Look-ups in named tables: a row name and a column name give one cell, copied from the table.

Lebigo:
           Saf     Ruf    Fepe  Talivu  Mezivif     Piv     Zov     Kob
Rivove  37.220  71.146  70.515  61.912   67.503  58.414  46.028  30.670
Les     45.618  77.818  56.953  61.018   70.869  53.990  57.844  49.337
Sumope  47.407  72.264  57.394  59.421   67.575  54.351  56.839  49.693
Lol     26.361  72.068  78.784  73.097   50.349  69.244  35.462  19.566
Bip     54.634  62.729  51.231  58.352   56.217  55.241  57.442  58.851
Sud     55.818  49.943  55.647  55.693   48.381  57.256  51.868  54.204

Zov of Sud is 51.868
Ruf of Sud is 49.943
Talivu of Les is 61.018
Talivu of Sumope is 59.421
Piv of Sud is 57.256
Zov of Sumope is 56.839
Saf of Bip is 54.634
Kob of Sumope is 49.693
Talivu of Lol is 73.097

Table Fitutos
|  | Met | Gumo | Visiren | Nok | Vus | Rol | Muku | Nurinub | Demuzo |
|---|---|---|---|---|---|---|---|---|---|
| Nis | 5442 | 5555 | 2994 | 2960 | 2598 | 3898 | 3009 | 2664 | 5295 |
| Kopirak | 3711 | 3581 | 7921 | 7880 | 4625 | 4432 | 6446 | 6380 | 4157 |
| Zab | 3907 | 3865 | 6855 | 6793 | 4294 | 4275 | 5721 | 5600 | 4319 |
| Sinera | 4052 | 3775 | 2677 | 2734 | 3899 | 3580 | 3133 | 2761 | 3509 |
| Retoga | 3438 | 3495 | 4797 | 4847 | 4308 | 3920 | 4332 | 4599 | 3881 |
| Guz | 3505 | 3384 | 3066 | 3109 | 3886 | 3669 | 3321 | 3379 | 3417 |
| Rute | 5149 | 5133 | 3358 | 3373 | 3364 | 3964 | 3407 | 3031 | 4864 |
| Zim | 1809 | 1530 | 4235 | 4186 | 4122 | 3461 | 4082 | 3948 | 2035 |
| Guse | 4049 | 4089 | 6266 | 6265 | 5472 | 4464 | 5801 | 5858 | 4046 |
| Bip | 1715 | 1466 | 5220 | 5002 | 4690 | 3575 | 5237 | 4631 | 1450 |

Rute, Muku -> 3407
Zim, Vus -> 4122
Guz, Nurinub -> 3379
Sinera, Gumo -> 3775
Sinera, Visiren -> 2677
Rute, Gumo -> 5133
Retoga, Gumo -> 3495

Rususi:
         Laz  Tovotof   Pem   Zuro   Bes  Doreve  Subese
Dapel   0.31     0.70  0.42  -0.21  0.10    0.23   -0.56
Fumilo  0.41     0.61  0.40   0.13  0.00    0.41   -0.35
Mig     0.35     0.13  0.63   0.31  0.35    0.22   -0.01

Pem of Dapel is 0.42
Tovotof of Fumilo is 0.61
Subese of Dapel is -0.56
Bes of Mig is 0.35
Doreve of Mig is 0.22
Zuro of Fumilo is 0.13
Laz of Fumilo is 0.41
Doreve of Dapel is 0.23
Tovotof of Dapel is 0.70
Subese of Mig is -0.01
Pem of Mig is 0.63
Zuro of Dapel is -0.21
Zuro of Mig is 0.31
Laz of Dapel is 0.31
Doreve of Fumilo is 0.41
Laz of Mig is 0.35
Bes of Dapel is 0.10
Row with the largest Doreve: Fumilo

Gufatil =
,Soz,Raren,Mumoluf,Fas
Gup,44,116,167,76
Vike,72,86,109,209
Mol,80,91,116,182
Vetab,183,104,119,86
Lon,134,103,100,134
Dev,159,129,108,104
Fovam,108,106,168,103

What is the Mumoluf of Fovam in Gufatil?
168
What is the Raren of Dev in Gufatil?
129
What is the Raren of Lon in Gufatil?
103
What is the Fas of Vetab in Gufatil?
86
What is the Soz of Dev in Gufatil?
159
What is the Mumoluf of Gup in Gufatil?
167
What is the Mumoluf of Vetab in Gufatil?
119
What is the Soz of Fovam in Gufatil?
108
What is the Raren of Vetab in Gufatil?
104
What is the Mumoluf of Mol in Gufatil?
116
What is the Raren of Mol in Gufatil?
91
What is the Mumoluf of Dev in Gufatil?
108
What is the Mumoluf of Vike in Gufatil?
109
What is the Fas of Lon in Gufatil?
134
What is the Raren of Gup in Gufatil?
116
What is the Soz of Mol in Gufatil?
80
What is the Soz of Lon in Gufatil?
134
What is the Fas of Dev in Gufatil?
104
What is the Raren of Vike in Gufatil?
86

Table Sipile
|  | Rig | Vek | Pava | Mikop | Navaruf | Modar | Ded |
|---|---|---|---|---|---|---|---|
| Kifoz | 153 | 290 | 713 | 583 | 525 | 576 | 447 |
| Det | 238 | 307 | 693 | 488 | 576 | 314 | 551 |
| Ponogem | 242 | 310 | 607 | 470 | 480 | 504 | 444 |
| Tinin | 615 | 541 | 340 | 359 | 367 | 387 | 402 |
| Lof | 896 | 619 | 102 | 383 | 292 | 178 | 450 |
| Babug | 839 | 709 | 204 | 200 | 257 | 385 | 320 |
| Gevok | 129 | 253 | 651 | 528 | 506 | 513 | 498 |

Ponogem, Ded: 444
Det, Vek: 307
Det, Navaruf: 576
Det, Pava: 693
Tinin, Ded: 402
Babug, Modar: 385
Babug, Mikop: 200
Det, Modar: 314
Tinin, Pava: 340
Lof, Vek: 619
Det, Mikop: 488
Tinin, Mikop: 359
Babug, Rig: 839
Lof, Modar: 178
Ponogem, Modar: 504
Gevok, Vek: 253
Ponogem, Pava: 607
Babug, Navaruf: 257
Babug, Pava: 204
Which row has the largest Mikop? Kifoz

Fovo =
         Vemo  Dofarip  Zoforen  Kilot  Lub  Ruv  Vol
Koma      -11       14        1      5   34  -54   27
Fozaget    12       12        9      9    6   15   22
Zudevel    -2       13        1      9   11    0   14
Kude      -51       19      -21     19   15   -7  -41
Lidare    -25       14      -16     11   13   -2  -17
Mipina     -8        7       -7      7   13   -5   -6
Gara      -37       20      -14     13   25  -30  -11
Ruros       2        3       -3      5   10    0   -1
Bisir      19       11       18     16  -13   66   -7
Butu       96       -5       67      4  -15   69   56

Dofarip of Butu: -5
Ruv of Ruros: 0
Vemo of Zudevel: -2
Ruv of Kude: -7
Dofarip of Koma: 14
Lub of Lidare: 13
Kilot of Bisir: 16
Dofarip of Fozaget: 12
Ruv of Fozaget: 15
Kilot of Zudevel: 9
Kilot of Ruros: 5
Kilot of Kude: 19
Ruv of Gara: -30
Dofarip of Lidare: 14
Lub of Fozaget: 6
Zoforen of Lidare: -16

Dami:
,Gizipon,Gat,Zevopal
Refero,478,752,752
Masuzi,845,382,841
Zes,339,718,236
Sezenom,846,516,903
Zilapa,873,481,882
Gakazo,385,523,271
Pavuz,848,389,803
Bip,388,775,230
Leduluf,696,319,632
Lona,736,767,556
Bidu,486,742,775
Motem,716,320,889
Sar,844,368,903

Refero, Gat => 752
Zilapa, Zevopal => 882
Sar, Gizipon => 844
Gakazo, Gizipon => 385
Leduluf, Gizipon => 696
Masuzi, Zevopal => 841
Sar, Zevopal => 903

Zegosu:
columns: Sare, Dad, Gorubo, Faka, Munikug, Dof, Baluna
Vipad: [77, 83, 76, 97, 110, 77, 29]
Geb: [63, 75, 56, 127, 118, 60, 172]
Tonolik: [144, 126, 152, 95, 67, 143, 119]
Kilabef: [104, 101, 104, 113, 82, 106, 209]
Zav: [112, 105, 118, 82, 83, 116, 19]
Tidi: [78, 85, 72, 116, 113, 74, 165]
Konidup: [41, 65, 28, 73, 130, 47, 88]
Tadava: [137, 121, 145, 98, 75, 134, 89]
Vesag: [65, 81, 53, 62, 127, 67, 59]
Dosir: [117, 104, 127, 164, 77, 110, 185]
Musuvo: [111, 100, 123, 171, 78, 105, 160]
Duto: [54, 70, 46, 130, 123, 51, 178]
Bopedi: [109, 106, 105, 88, 101, 105, 134]
Lil: [120, 106, 134, 152, 67, 119, 147]

Baluna of Konidup is 88
Baluna of Tonolik is 119
Dof of Musuvo is 105
Faka of Bopedi is 88
Baluna of Zav is 19
Gorubo of Dosir is 127

Gagu:
|  | Gur | Riv | Tefus | Narapo | Luz |
|---|---|---|---|---|---|
| Vob | 730 | -4337 | 5499 | -456 | -1553 |
| Lel | -1556 | -694 | -1122 | -1525 | 399 |
| Dez | -4931 | 4834 | 546 | -1453 | -829 |
| Dosuz | 487 | 4605 | -2694 | -3993 | 909 |
| Mus | 144 | -177 | 8 | 3968 | -5109 |
| Donerup | -4217 | -1241 | 32 | 6324 | 2294 |
| Gomidoz | -1743 | -1896 | -3380 | -2987 | 5924 |
| Kezit | 2205 | -3496 | -485 | 633 | 2634 |
| Tabig | 1260 | 1738 | -1497 | -13 | -3751 |
| Mabobem | 1978 | -787 | 3010 | -60 | 481 |

What is the Tefus of Gomidoz in Gagu? -3380
What is the Luz of Gomidoz in Gagu? 5924
What is the Luz of Tabig in Gagu? -3751
What is the Narapo of Dez in Gagu? -1453
What is the Gur of Dosuz in Gagu? 487
What is the Narapo of Lel in Gagu? -1525
What is the Luz of Vob in Gagu? -1553
What is the Tefus of Mus in Gagu? 8
What is the Luz of Mus in Gagu? -5109
What is the Gur of Dez in Gagu? -4931
What is the Gur of Mus in Gagu? 144
What is the Tefus of Kezit in Gagu? -485
What is the Narapo of Kezit in Gagu? 633
What is the Luz of Mabobem in Gagu? 481
What is the Gur of Vob in Gagu? 730
What is the Riv of Mus in Gagu? -177
What is the Narapo of Donerup in Gagu? 6324
Row with the largest Luz: Gomidoz

